In the data rows, the value 128 means zero.
Each row of this table is followed by its label. One hidden rule gives the labels. It looks at one to three of the table's principal directions, none of them among the few with the most spread.
[144 133 109 143 128 107 145 110 109 127 108  77 193 112 123 180 104  90 130 138 141 194 130 146 112 155 138 106 145 119 129 174 159  65  75 130 127 180  99 115 135 138 146  96 163 134 103 169 150 139 125 123 137 159 174 194 155 168 130] HL
[146 198  84  91 143 111 118 105  64  82  76 148 182 118  81 113   1 108  73  78 124 158 102 168  80 144 124 136 138  82 108 161 138 110 123 110  77 117 163 175 112  89 180 133 140 116 100  59 120 166 209 115 174 212 145 148 139 160  54] MS
[ 61 115 166 140 168 136 103 153 165 181 139 148  73 127 123 118 150 173 169 141 113  74 144 101  71  94 150 145 149 121 168  70 108 150 143  80 185 112 153 141 184 148 113 192  98 145 154  43 116 103 132 121 137 107 123  99 147 133 175] PC
[168 174  78 110 117 102 122 131 108 107  82 121 162 142 112 138  89 106 110 113 136 178  95 152 129 142 115 128 121 114 126 156 121 104 112 140 118 135 127 146  86 123 140  96 156 125 108 141 143 158 141 114 141 140 154 137 142 120  87] FF
[104 121 170 130  93 129  82 134 146 138 174 101 138 154 178 122 134 141 106 169  95 101 130 145 171  99 157 127 143 140 115 102 113 161 145 114 154 141 102 165 126 103 155 121 104 139 136 160  88 110 131 164 152 125 125  77 110  98 105] PC
[109 106 146 181  80  93 124 137  89 153 176  45 172 123 172 152 119 100 117 197  97 112 167 123 133 133 138  62 135 128  91 169 212 113  96  95 124 195 100 112 150 128 171 126 103 159 114 195 114  73 116 175 140 155 150 182 136 145 158] FD
[101 170  98 112 117 131 130 147 103 102 101 183 164 135 113 127  80  79  84 142 141 132  89 122 114 137 149  73 112 139 112 150 121  96 113 142 104 152 139 117 111  66 196 100 135 125 114 122  80 150 114  91 159 131 115 136  96 134 125] FD
[108 149 154 149  68  96  90 133  91 157 157  75 220 151 176 177  81 119  96 200  96 123 121 150 147  95 193  65 167 137 126 155 170 102  87  73 136 198  56 141 189  95 198 111 149 142 147 138  66  78 118 160 197 149 177 120 160 158 136] FD
[111 180 127 139 168 138 115 168 147 151  92 159  74 164 114  97 152 169 165 120  87  61 139 110 116 109 115 172 117 103 143  83 100 152 155  91 165 108 167 140  96 157  93 155  96 155 154  87 144 137 147  63 113  91  81  58 133  78 135] HL
[146 187  51 101 101 121 116 120  82 113  97 111 187  90 121 150  42  73  90 130 126 225 102 174 116 137 134  92 137 111 112 164 125  80  77 143  89 161 137 155  95  92 195  56 166 124  99 150 130 174 157 136 159 186 154 160 149 152  72] FD
[136  70 112  91  92 127 149 104 124  97 176 126 118  92 131 104 179 103 120 132 157 148 113 144 169 146 135  76  75 157 118 132 114 165 150 169  83  91 132 140 124 113 141 101 133  91 106 170 131 127 125 182 130 139 112 144 111 135 121] FF
[ 91 145 164 155 146 134  97 214 190 177 136 134  11 161 152  90 205 190 185 150  80  73 170 105 143  91  99 146 121 127 145  57  98 161 156 101 186 116 138 128 114 175  58 153  86 173 155 134 145 107 100 121  92  54  96  60 117  63 158] HL
[132 176 162 168 176 117  76 130 155 126  94 114 140 166 140 126 129 171 179 144  90 108 121 107 115 112 144 141 181 117 150 127 116 100 108  79 188 134 113 120 131 104 112 171 123 190 106 114 174 124 160  68 117 126 158 107 158 141 173] FF
[ 94 121 206 201 108  79  95 177 134 168 159  54 157 204 188 150 162 144 145 230  54  45 144  83 164  90 139  88 142 135  82 132 196 121 122  84 199 223  56 115 119 138 137 136  91 203 125 214 115  54  89 127 133 105 150 136 122  83 169] FF
[157 120  96  86 121 138 138  80  95  95 131 131 175 106 107 123  85  82  64  72 176 180 119 166 121 170 126 136 125 127 118 152 126 127 119 146  74 115 145 123 123  93 158 117 149  72 107 112 106 149 149 150 144 160 123 165 103 164  92] FD
[ 90 178 154 127  96  97 103 169 111 135 145  99 115 173 131 103  79 155  88 142  70  92 171 158 149 107 125 100 128 109 101  92 162 175 130 100 126 166  98 148 113  86 135 129  85 157 113 132  87 107 136 178 180 121  94  85  84  94  80] PC
[126 190  96 134  66  99  65 141  97 157 133  82 176 136 165 143  58 127 109 184  81 146 110 151 137  80 152  90 159 120 125 132 138 121  91  93 145 157  98 170 129  88 191 102 134 165 126 138 105 115 143 164 182 149 165  89 173 118 102] FD
[168  65 135 134  78 129 143 120 162 143 170 125 114 118 159 147 234 149 190 170 147 121 101  99 192 110 143  92 111 193 158 138 117 138 140 164 129  94  66  96 165 154  99 116 160 131 169 180 153  94  70 155 101  80 143 114 155 126 193] MS
[153 132 109 121 145 132 137 160 147 108 109 134  77 157 118 104 162 128 112  89 142 149 140 137 125 177  86 165 109 112 137 130 113 149 149 138 113 106 179 116  77 154  77 139 118 118 121 133 156 147 122 114  98  91 112 124  91  99 114] HL
[200 138  62  75  63 135 127  75  82  94 133 161 167 102 133 116  80 101  86 120 144 147  65 126 201  97 117 101  88 142 103 155 102 140 142 207  67  78 115 159  90  74 190  66 153  89 125 159 106 151 134 158 136 152 120  97 140 120  79] PC
[ 75 116 185 138  92 106  69 134 125 160 182  91 158 143 178 133 102 147  97 181 104  90 137 148 126  86 174 112 165 141 118 101 142 151 125  59 169 157  89 160 187  99 171 152 111 140 141 104  56  80 133 184 184 138 147  93 138 123 128] HL
[103 204  79 160  90 106 114 215 134 163  97 121 107 148 138 146 147 131 182 209  74 136 108 107 131  95 138  53 119 133 143 129 136 102  93 120 153 168 108 123 101 133 137  85 139 201 139 170 160 122  87 100 145  90 144 101 161  92 156] MS
[ 78 155 153 122 111 149 128 199 158 157 131 194  99 166 130 132 186 153 148 171 105  55 108 105 152  93 173 102 105 157 147  88  99 138 164 119 141 120  94 129 159 140 138 123 131 145 208 100  76 104  80  88 162  70  86  47 107  92 161] MS
[154 166  32 118  76 121 157 158  81 120 114 134 100 118 114 102 132 108 136 153  92 120 105 117 148 127  95  90  61 108 107 148 146 165 146 161  73 101 180 152  49 145 143  83 116 145 133 164 168 143 134 126 125 131  96 106 145  75  95] FF
[100 156 127 130 114 130 109 156 124 138 138 138 116 148 144  96 121 119 107 146 102  94 135 127 136 117 121 109 118 138 110 108 124 143 126 113 132 147 138 120  95  99 143 122 100 146 122 147 102 129 119 121 131 105  92 101  96  89 119] HL
[143 140 136 151 167 161 138 132 156 124 101 130 106 126 118 149 156 154 175 106 124 152 141 121 123 135 133 167 156 105 157 130 118 110 129 136 136 111 137 121 138 162  86 139 142 135 145 113 181 133 136  90 102 128 147 124 147 156 148] PC
[121 139  93 139  65  94 137 173 117 127 135 139 107 157 134 104 135 101 117 175 115  99 110  93 166 116  95  47  77 162  91 134 158 152 124 174 122 160 110  94  63  84 146  94  98 156  98 208 114 116  66 152 124  77 100 134  84  69 134] MS
[126 119 110 117 128 130 145 127 134 129 121 168  87 125 112 100 117 127 118 105 146 108 127 108 119 125  88 142 105 142 124 110 117 150 139 159 128 113 152 108  97 119 109 134 105 119 119 123 117 149 106 131 103  95  95 121 101  92 118] FD
[146 101 168  92  89  88  82 113 115 104 165  89 185 153 152 132  68 120  31 116 149 167 114 177 135 139 122 146 164 150  81 140 151 140 131 109 120 155  69 144 139  86 153 131 148 115 111 128  65 111 131 214 175 159 163 155  85 119  68] MS
[221 150  90 140  93 129 122  91 135 105 101 106 191 133 151 177 152 117 165 139 151 198  83 128 200 130 149 103 146 150 164 186 107  74  87 176 122 118  65 102 125 110 130  78 192 127 124 199 177 137 105 105 109 112 185 123 177 166 160] FD
[ 70  56 167 146 115 125 148 147 128 178 199  89  87 104 144 124 192 140 154 178  97  66 167 101 126 100 131 104  99 132  98  90 174 176 156 112 142 144 124 138 157 178 121 140  92 138 151 143 120  69 108 181 130 132 101 147 128 108 154] FF
[ 77 101 146 101 154 148 132 137 164 140 148 166  71 101 107 107 178 152 157 121 143 111 133 125 110 115 151 121 110 141 156  71  85 158 151 125 144  88 143 141 166 131 112 146 122 114 139  76 120 128 126 136 139 111  96 102 121 135 151] FF
[127 115  86 122 120 134 165 106  87 102 138 117 129 114  96  91  90  73  79  88 141 127 149 131 103 173  82 134  94 107  80 145 174 162 136 164  78 126 188 118  63 114 142 134  84 108  84 153 138 142 144 150 118 158  93 186  75 115  80] PC
[ 74 145 159 106 148 134  81 133 122 104 150 136 101 137 121  62  63 134  58  84 116 103 165 171  89 142 122 160 147 103  94  83 122 188 157  82 122 117 187 164 113  70 151 178  64 117  93  66  79 135 193 166 158 164  85 111  62 119  71] FD
[ 88  76 186 135  81  96  66 130 141 173 208  46 170 138 193 152 140 131 111 205  99 128 120 140 147  81 172  92 162 150 112 109 147 145 120  94 177 176  63 168 172 117 170 126 129 146 125 165  90  67 114 215 175 148 185 140 143 127 127] MS
[ 91 139 153 171 136  94 134 170 120 139 121 103 120 158 116 127 119 128 132 150 108  85 159 101  95 135 109 107 126 115  97 131 193 121 121 102 156 169 114 104 125 135 120 162  92 173 108 138 127  94 110 127 137 122 127 164 106 113 151] MS
[ 72 226  74 115 183 174 139 184 131 142  65 212  67 127  56  89 127 141 175 100  89  76 127 111  73 121 144 134  99  84 160  77  89 142 155 115 120  81 211 152 104 135 139 150  96 149 162  33 151 159 171  32 147 124  54  69 124 123 135] PC
[149 132 146  75  90 123  97 102  93 112 157 145 167 139 139 118  60 142  45 106 130 120 109 163 158 105 142 138 141 134 108 124 124 160 152 117  85 109  96 161 159  80 170 128 144  91 154  76  49 114 149 183 180 155 122  88 109 134  74] FD
[197 141  83 126  95 126 162 129 108 110 103 133 146 128 125 146 124  99 117 108 150 166 119 132 167 154  94 124 108 140 118 178 141  96 118 177  80 131 109  95  95 147 120  84 157 113 142 184 141 145 100 120  99 116 131 150 121 123 115] FD
[147 127  88 159  44 105 124 142 130 179 144  81 163 130 179 184 163 112 176 229 100 147  89  98 189  73 149  55 121 166 142 150 141 104  84 166 159 178  58 121 117 138 154  53 159 162 144 234 145 104  57 148 129  91 175 118 188 101 157] PC
[ 99 172 121  88 166 174 136 166 159 144 103 213  46 129  84 100 160 179 153  85 121  95 138 129 118 110 138 161 110 118 175  56  64 162 165 122 122  64 159 137 148 141  91 144 127 116 186  28 117 148 132  86 140  84  57  36 114 116 134] FD
[137 134 193 138  76  90  62 135 151 154 164  61 183 171 191 175 133 174 125 181 103 145 127 173 180  90 187 113 190 155 156 123 126 120 104  71 173 166  14 149 200 114 132 123 166 149 156 143  89  83 114 184 183 114 190  77 161 138 134] HL
[135 100 109 126 136 134 126  93 117 120 136 134 124  85 131 117 117 124 142 131 134 136 111 113 105 123 125 126 131 127 126 140 122 134 130 133 119 106 169 141 130 121 145 137 124 125 112 113 152 139 158 135 108 164 140 152 158 147 137] FD
[144 135  52  34 145 165 179  65  86  94 112 210 136  25  53 108  98  99 131  67 171 171  89 148 120 128 147  90  71 127 145 124  72 116 136 188  38  45 158 159 154 102 176  84 175  63 132  61 131 185 177 121 151 192  84 137 152 193 102] FF
[138 151 182 145 103 109 108 138 141 113 132 134 149 176 146 131 126 158 132 147 112  85 127 122 187 101 146 100 141 154 122 130 136 122 133 129 142 138  43 113 150  89 130 135 125 151 135 156  98 100 107 132 144 104 132  89 109 124 142] PC
[127 135 177 119 143 115 131 137 143  92 107 145 161 194 114 139 128 129  84 102 155 110 122 145 138 162 144 155 130 132 126 133 126 123 147 118 139 140  92 119 133 114 117 147 135 112 131 113  83 127 114 102 158 103 124 112  76 120 115] FF
Here are more rows. What is the label of each one?
[138 167  96 111  84 133 120 148 135 151 116 159 130 123 133 158 131 151 150 155 124 149 101 138 153  95 164  97 137 156 175 120  97 117 110 131 122 118  85 126 167 116 139  94 171 134 180 105 109 133  99 129 159  94 131  65 163 132 146] -> FD
[132 122 139 103 194 157 153 113 151  96 105 186  78 112  78  91 147 151 147  58 154 118 136 118 104 150 103 171 117 123 136 104  97 136 158 146 114  70 160 112 126 132  81 163 124 115 122  75 156 157 151  93  99 128  89 131 100 140 133] -> FF
[122 163 149 124  84  84  63 154 119 162 144  79 160 165 173 145  97 159 112 184  74 120 115 154 163  70 156 105 151 123 123 108 128 139 119  80 165 167  70 182 142 113 160 106 137 153 140 134  90  98 137 170 181 132 160  76 162 104  99] -> FF
[111 134 144 162 137 150 100 135 161 163 128 126 119 129 153 153 148 155 178 164 107 122 122  98 125  88 158 133 169 130 162 111 112 114 113 120 176 133 118 126 157 131 126 139 131 155 149 118 145 111 114 107 119 111 158 102 165 143 175] -> PC
[ 71  53 224 193 123 116  79 137 183 200 185  98 132 158 213 161 195 159 175 227 111  50 122  74 135  66 182 114 170 168 157 105 123 126 126  75 237 177  89 123 201 148 135 170 105 150 157 144  87  58  78 132 114  80 179 109 169 122 218] -> FD
[140 151 128 119 151 128 122 128 121 118 109 147 114 144 110 105 109 144 115  96 124 107 134 124 121 130 107 155 125 111 121 117 124 140 142 118 125 108 144 128 113 120 115 149 116 128 125  94 126 133 147 111 125 124 105 109 116 118 119] -> HL
[123  86 101 109  88 122 132 105  95 122 176 115 121  98 133  92 114  97  89 129 135 113 131 131 133 131 108 107  92 131  86 125 150 183 150 147  94 112 166 147 101 107 164 125  92 103 105 145 109 118 143 191 130 156  98 150 107 112 100] -> FD
[116 139 147 116  45 104  98 160 138 146 165  80 186 127 176 195 138 129 113 187 136 216 125 205 169 121 208  48 172 180 168 141 125  93  71  91 120 185  14 125 220 104 153  70 205 125 162 154  77 101  82 200 204 114 186 111 149 169 136] -> FD
[151 197  62 154 138 117 140 191 136 148  69  94 100 150 106 145 178 128 188 136 101 169 137 128 121 149 104 126 114 100 149 133 137 106  99 120 144 145 141 108  71 181  80  97 148 173 130 163 213 139 114  75 112  92 127 127 156 101 146] -> FF
[ 42 101 228 139 104  67  81 139 118 128 187  81 178 170 165 117  58 118  42 176 110  88 157 154 112 119 148  79 161 156  68 112 182 141 108  67 167 228  64 126 156  48 176 154  84 152  72 149  25  89 116 206 191 143 137 163  59 112 102] -> FF
[ 91 141 164 186  94 115  75 160 158 194 144 103 142 171 191 160 136 152 158 210  90  80 126  99 141  68 166 108 175 153 155 110 130 119 100  87 211 183  82 119 160 119 147 139 110 171 155 149  93  85  84 124 137  76 161  80 160 106 179] -> FD
[117 173 115  97 188 159 139 126 136 109  84 200  87 127  69  96 119 162 143  65 131 109 132 133  94 141 135 161 126 104 165  93  86 150 150 115 110  77 179 129 134 111 105 163 122 115 140  26 139 161 171  73 134 122  73  84 115 148 131] -> FD
[ 88  68 210 107  86 115  90 132 166 148 199 140 109 151 170 118 154 181 113 168 124  73 110 132 160  70 165 125 142 178 137  77 106 190 170 107 163 111  67 161 195 111 124 157 122 121 164  98  56  83  99 204 169 100 140  65 118  97 123] -> MS
[112 133  63 107 162 150 173 141 109 135 102 159  78  86  81 105 134 101 133  95 137 133 139 121  76 154  93 148  77  94 123 115 119 138 143 142 100 101 220 139  87 174 120 119 114 109 130  95 154 164 146  97 107 139  79 146 129 112 112] -> HL
[132 135  97 114  98 135 151 120 113 135 123 157 138  77 115 157 115 129 155 141 145 158 110 134 131 105 156  84 125 149 154 139 122 103 108 146 100 114  98 127 183 126 148  95 170 116 158 105 120 133 114 142 148 140 141 123 173 165 144] -> FD
[ 91 127 217 125 137 112  49 175 159 166 173  83 109 189 181 113 154 183  98 151  81  84 154 155 145  93 149 165 161 113 124  69 111 167 160  43 184 142 102 175 159 144 112 166 111 141 156  96  79  74 140 161 163 109 137  64 116  95 115] -> FF
[153 116 163 101  63  98  90 112 115 117 187  91 147 146 163 107 122 155  91 143 109 102 132 160 207  98 137 104 117 146 101 114 133 176 155 123 113 104  59 166 146  93 148 122 120 122 131 158  84  91 139 214 167 137 121  77 115 110  93] -> FF
[114 149 129 153 184 148 136 135 161 146  82 180  98 129 106 129 156 156 203 128 123  87 114  81  91 112 134 152 138 131 169 113  97 102 128 118 172 108 150 107 138 152 100 160 124 157 149  86 164 145 128  42  95 101 120 107 160 128 185] -> HL
[179  95  98  88 111 148 146  88 100  85 163 101 127  88 125 102 145 109 105 102 131 163 116 142 168 142 101 141  86 104  87 146 130 158 166 181  63  59 150 174  89 146 130 101 140 102 112 166 171 132 163 171 120 187 129 144 128 127  71] -> MS
[119 122 181 177 117 101 102 190 155 182 136  85 108 175 173 171 174 178 170 197  77  90 136  94 154  75 133 134 149 121 125 115 157 122 139  98 192 172  71 141 152 192  99 129 132 174 175 151 129  68  87 133 127  97 170 104 165  94 160] -> MS
[174  84  97 136 169 152 177  98 152  99  97 168  77 112  97 108 171 117 157  65 186 138 125  95 111 175  70 187 105 134 140 144 112 138 148 182 120  81 194  83  80 162  65 150 118  98 110 134 186 164 117  90  44  99 110 164 114 119 148] -> FD
[ 90 136 141 171 164 118 131 197 170 162 113 107  71 162 123 125 237 152 207 165 101  85 148  94 110 132 127 124 106 119 146  96 133 132 136  89 192 135 138 110 115 190  71 153 110 178 136 142 183 100 103  76 109  74 113 116 140  91 194] -> FF
[158 137  81 134 202 172 165 130 145 119  77 188  51 120  86  85 191 140 189  74 135  95 125  79  99 156  81 189  93 102 151 121  92 141 164 145 119  58 233 105  70 182  68 161 108 125 140  92 210 163 152  30  47 102  78 119 136 111 163] -> HL
